Named moves (each a turn or a mirror), then the moves between two rows, first move first; the first pair answered
move pegi:
[24, 19, -12, 31, -6, 22, 13, -5, 23, 12, 4] |-> [-12, 18, -24, 39, -7, 3, 11, 5, 28, 10, 11]
[32, 30, -2, 28, -6, -11, 33, -1, 12, 7, 23] |-> [3, 31, -8, 30, -8, -22, 30, 9, 16, 4, 29]
[33, 5, 46, 1, -30, -41, -15, 22, -23, -16, 2] |-> [5, 6, 39, 6, -27, -55, -19, 30, -22, -16, 8]
[13, 5, -7, -7, 6, -29, 53, -6, -6, 2, 29] |-> [14, 3, -7, -6, 5, -28, 53, -7, -6, 2, 29]
move mek:
[29, -14, 1, -27, 26, 2, 25, -20, -20, 21, 1] |-> [18, 0, 2, -19, 38, -19, 13, -5, -35, 17, 2]
[-21, 27, -2, -6, 49, -49, 14, 14, -42, 12, 12] |-> [16, -29, -10, -31, 13, 29, 51, -41, 7, 23, 14]
[-3, -14, 21, -1, -18, -10, -7, 10, -13, -16, -12] |-> [1, -22, 21, -3, -22, -2, -1, 2, -8, -11, -12]
move kem:
[-11, 28, -17, 5, 56, 28, -37, 8, -18, -18, -42] |-> [-19, 23, -18, -4, 55, 28, -36, 7, -19, -17, -40]
[8, 33, -26, 30, 22, 45, 0, -14, 32, 18, 5] |-> [-5, 42, -21, 42, 19, 33, -15, 1, 31, 12, 5]
[-4, 21, -2, 26, 17, 32, -52, 12, -4, 1, -37] |-> [-25, 12, -5, 18, 23, 24, -54, 14, -8, 0, -36]
move Vur:
[18, -24, -5, -10, 23, -3, 33, -22, -6, 4, 6] |-> [-14, 2, -7, 42, -14, -16, 8, 4, 25, -6, 5]
[9, 35, -3, 27, 4, 9, -18, 8, 10, 0, -15] |-> [-5, 4, -5, -17, 30, 22, -20, -3, -10, 3, -27]
[-26, -9, -1, -1, -4, 14, -41, 9, 10, -18, -33] |-> [55, 4, 7, -16, 15, 16, 10, -18, -11, -1, -8]
[-31, 14, -20, -13, 32, -5, -9, 16, -12, 3, -2] |-> [14, 32, -15, -2, 32, -10, 14, 11, -14, 8, 12]
move ledat:
[-17, -9, 6, -38, -11, -28, 9, 17, -40, -2, 29] |-> [-8, 9, 2, -32, 4, -30, 14, 20, -47, 3, 29]
[-3, -7, -4, 16, 6, 17, 9, 2, -26, -15, 12] |-> [-6, -13, -1, 14, 0, 17, 7, 3, -23, -20, 13]
[20, -8, -25, 1, 12, 9, 5, 3, -6, 0, -3] |-> [7, -29, -17, -4, -8, 10, 2, 3, 0, -5, -5]

Between the rows of a pair lie two moves.
[1, -32, 24, -41, -48, -9, 10, -26, 11, -1, 18] |-> [36, 1, 44, -29, -26, -31, -12, -9, -27, -6, 9] : mek pegi
[-38, -24, 36, -8, -12, -40, -49, 26, -32, -23, -19] |-> [63, -24, 43, -30, -4, -17, 25, -21, -39, -5, 9] : Vur mek
[-12, 17, -25, 25, -9, 20, 20, -11, 41, 9, 17] |-> [-25, 30, -21, 36, -3, -4, 5, 7, 30, 3, 17] : kem mek
[-19, -46, 9, -8, -39, -3, -28, 7, 21, -18, -8] |-> [-29, -50, 7, -25, -22, -14, -21, 9, 6, -19, -5] : mek kem
[22, -12, 33, 13, -54, -39, -2, 12, -4, -17, 17] |-> [41, -21, 34, -6, -38, -36, 15, 1, -19, -13, 20] : Vur Vur
[-8, 22, -3, 24, 4, 0, -25, 16, 9, -2, -13] |-> [-5, 16, 3, 19, 4, -1, -29, 17, 2, -6, -15] : pegi kem
[16, 2, 14, -3, 11, 1, -1, -5, -25, -1, -18] |-> [16, -3, 9, 14, -19, 17, -3, -12, 6, -2, -18] : Vur mek
[12, -8, -14, -41, 51, 61, -22, -3, -7, -2, -15] |-> [48, 49, -20, 13, 36, 17, 33, 5, 5, 6, 35] : pegi Vur
[-3, 59, -16, 41, 23, -26, 18, 12, 8, 19, 17] |-> [51, 40, -6, 29, 12, 14, 32, -16, 16, 25, 11] : pegi mek
[-32, -34, -16, -31, -9, 6, -16, -17, -2, -4, 15] |-> [-39, -15, -16, 0, -28, -3, -26, -4, 15, -7, 18] : Vur Vur
[-24, -18, 8, -12, -10, -15, -5, 0, 2, 1, 12] |-> [-23, -12, 8, -14, 3, -21, -2, 2, -7, 0, 12] : kem mek
[-37, 0, -35, -19, 46, 10, -8, 21, -26, 16, 14] |-> [12, 43, -32, 38, 11, 3, 16, 24, 1, 20, 38] : kem Vur
[52, 6, -1, -18, 20, 7, 35, -13, -12, 17, 19] |-> [-18, -8, -9, 24, -38, 26, -14, 6, 49, 5, 2] : Vur mek
[-13, -9, -2, 17, -24, 11, 5, 2, 38, -1, 13] |-> [-28, -1, 4, -6, 22, -25, -7, 19, -12, -6, 6] : Vur mek
[0, 8, 2, -19, 23, -35, -2, 12, -44, -5, -3] |-> [-2, -44, 6, -41, -20, -5, 5, -13, -16, -7, -4] : ledat mek
[-23, 19, -22, 23, 10, -15, -5, 5, 5, 1, 19] |-> [-15, -15, -26, 0, 3, 21, 9, -20, 18, 6, 17] : mek Vur
[28, 18, 19, 28, -24, -5, -18, 6, 0, -3, -5] |-> [48, 11, 18, 6, -10, 3, 0, -6, -11, 0, -1] : Vur Vur
[-2, 28, 4, 35, -8, 0, 18, 9, -21, 6, 27] |-> [-34, 12, -1, 19, -4, -11, 16, 14, -27, 3, 29] : kem kem
[60, -19, -2, -19, -24, 38, 3, -21, 21, 8, -20] |-> [-4, 20, 4, -12, 17, -46, -35, 36, -34, -5, -21] : mek kem
[-74, 4, 4, 18, -1, -9, -50, 37, -5, -4, -23] |-> [36, -36, 27, -36, 11, 54, -22, -18, -23, 3, -40] : kem pegi
[-26, 33, -21, 33, 6, 14, -21, 12, 20, 9, -6] |-> [-23, 6, -28, -21, 43, 20, 1, -8, -10, 18, -4] : Vur pegi
[21, 26, 0, 27, 3, 21, -33, 14, 0, -2, -12] |-> [-35, 12, -14, 16, 8, -5, -38, 24, -2, -4, -7] : pegi kem
[1, 8, 18, 18, -23, -42, 7, 19, 1, -3, 21] |-> [19, -10, 16, 15, -44, -10, 17, 0, 21, 0, 21] : mek kem
[9, 6, 6, 4, -5, 33, 13, -3, 28, 28, -28] |-> [-9, 20, 8, 23, -10, 18, -7, 15, 28, 21, -30] : kem kem
[-17, 9, -15, 26, -16, 2, -19, 15, 24, -16, -9] |-> [2, 23, -26, 31, -1, 14, -7, 7, 23, -9, -5] : mek ledat
[29, 24, 36, 23, -8, -17, -35, 1, -42, 3, -4] |-> [43, 8, 33, 30, -32, 14, -30, -13, -11, 3, -5] : mek kem
[-42, -18, 3, -13, -30, -13, -17, 10, 17, -13, 9] |-> [38, -9, 21, -6, -32, 19, -17, -6, 14, -13, -7] : pegi kem
[-17, -4, -8, 7, -14, -6, -13, 7, 13, -12, -10] |-> [19, -9, -6, -10, 1, -3, 21, -10, -3, -5, 3] : kem Vur
[0, 31, -13, 42, -7, -20, -18, 23, 33, -14, 12] |-> [-50, -10, -22, -2, 5, -34, -13, 18, 18, -13, 16] : kem kem
[0, -21, -12, -36, 20, -5, 15, -9, -10, 5, 22] |-> [-9, 13, -6, 28, -22, -5, -11, 13, 23, -3, 21] : kem Vur
[-8, -25, 5, -8, -8, 34, -17, -26, 29, -1, -16] |-> [-48, 0, 5, 5, 9, -9, -38, 5, 14, -6, -13] : pegi mek
